X =
[[104 141 115 139 137 111 126 117 122 123 121 119 134]
 [142 120 138 120 126 134 123 135 127 125 124 141 124]
 [113 139 116 142 125 119 139 112 128 125 127 112 128]
 [121 120 128 118 135 127 112 128 133 127 126 127 123]
 [114 125 120 123 128 117 121 121 128 130 125 112 130]
 [133 120 130 119 131 132 122 130 126 121 123 136 120]
 [122 129 124 129 129 128 126 123 132 134 132 120 128]
 [133 124 125 125 124 136 131 125 130 129 131 126 122]
 [135 125 133 126 126 135 128 137 136 141 138 127 135]
 [137 119 136 117 134 134 119 142 126 124 125 144 126]
 [113 139 119 138 136 120 130 120 124 125 125 124 131]]
The top entry of the column that holds the smallest entry: 104
The smallest entry in the last column is 120
Give the 5th entry from the end, reading row by row.
124
Give the bottom-left entry.
113
Give the entry in the top-right corner.
134
Give the bottom-right entry.
131
The 2nd-last entry, reading row by row -> 124
Give the entry just right of the largest entry.
126
Give the 5th entry, reading row by row.
137
The fourth entry, reading row by row is 139
Give the first entry in the row that holds the largest entry.
137
The fourth entry from the end, reading row by row -> 125
The entry directly below the smallest entry is 142
Give the 2nd entry on the diagonal from the top-right corner.
141
The 2nd smallest entry: 111
The entry just left of the largest entry is 125
The top entry of the column that holds the largest entry: 119
Give the 3rd entry in reading order.
115

arr =
[[124 131 128 140 127 123 127 137 129 136 134 129 116 131 148]
 [126 129 127 134 128 124 129 133 129 130 130 129 122 130 138]
 [130 127 127 127 127 128 130 127 127 127 128 129 128 130 124]
 [129 127 127 113 125 139 133 117 127 119 118 123 140 130 113]
 [126 128 127 127 127 128 130 128 128 127 128 129 125 130 129]
 [128 112 109 127 124 122 132 128 108 127 124 141 141 147 108]
 [127 126 128 118 125 135 132 119 129 123 121 123 136 130 118]
 [127 127 127 127 127 128 130 128 129 128 128 128 125 132 130]
 [127 129 127 127 128 128 130 129 127 127 128 129 125 129 130]
 [128 132 127 127 127 128 130 128 129 127 128 129 125 130 129]
 [127 129 127 126 126 128 130 128 129 128 127 128 127 130 130]
 [127 147 146 127 128 132 129 128 143 127 134 124 114 102 141]
 [129 132 131 127 127 129 130 128 129 127 128 127 125 125 130]
 [123 130 126 133 128 123 130 135 129 133 131 129 119 130 139]
 [127 129 130 127 127 128 129 128 129 126 128 130 125 130 130]]
The top-right entry is 148
The smallest entry in the last column is 108
Which number is the smallest entry in the first column?
A: 123
Which number is the second-last entry, reading row by row?
A: 130
Which number is the entry in the bottom-left corner?
A: 127
Which number is the last entry, reading row by row?
A: 130
The second entry on the main diagonal: 129
Which number is the smallest entry in the first row?
A: 116
Which number is the fifth entry from the end, reading row by row?
A: 128
The entry in the top-left corner -> 124
The 3rd entry in reading order: 128
Which number is the entry just left of the centre entry?
A: 130
Which number is the fifth entry in reading order?
A: 127
Which number is the 3rd entry on the main diagonal?
A: 127
The entry directly above 117 -> 127
Which number is the entry directly below 102?
A: 125
Which number is the second entry on the diagonal from the top-right corner?
A: 130
The entry directly below the centre entry -> 129
Which number is the last entry in the row that holds the smallest entry?
A: 141

B =
139,126,131,126,135,119,121
112,125,130,150,115,129,140
147,149,115,137,115,135,133
125,121,129,150,122,134,132
128,128,128,128,128,128,128
124,126,142,126,129,154,112
132,109,99,112,145,127,141
149,131,134,127,134,108,119
131,136,116,134,120,134,136
131,128,143,127,137,149,105
127,125,125,125,132,129,130
126,123,122,124,132,127,132
114,129,122,126,123,120,139
131,135,122,132,124,131,133
What is the 1st entry on the diagonal from the top-right corner? 121
The 1st entry in reading order is 139
The last entry, reading row by row: 133
The smallest entry in the first row: 119
The 2nd entry in reading order -> 126
The third entry on the diagonal from the top-right corner -> 115
What is the entry just left of the largest entry? 129
What is the second-last entry, reading row by row? 131
The 4th entry from the end, reading row by row: 132
What is the smallest entry in the last column? 105
The entry in the bottom-left corner: 131
The entry directly below the largest entry: 127
What is the 2nd entry on the main diagonal? 125
The fifth-last entry, reading row by row -> 122
The fourth entry, reading row by row -> 126
The entry just right of the largest entry: 112
The 3rd smallest entry: 108
What is the entry just left of the smallest entry? 109
What is the third entry in reading order? 131
The largest entry in the first column -> 149
What is the last entry of the smallest entry's row? 141
What is the 3rd-last entry, reading row by row? 124
What is the first entry in the row that holds the largest entry? 124
The entry directly above the largest entry is 128
What is the entry directly below 99? 134
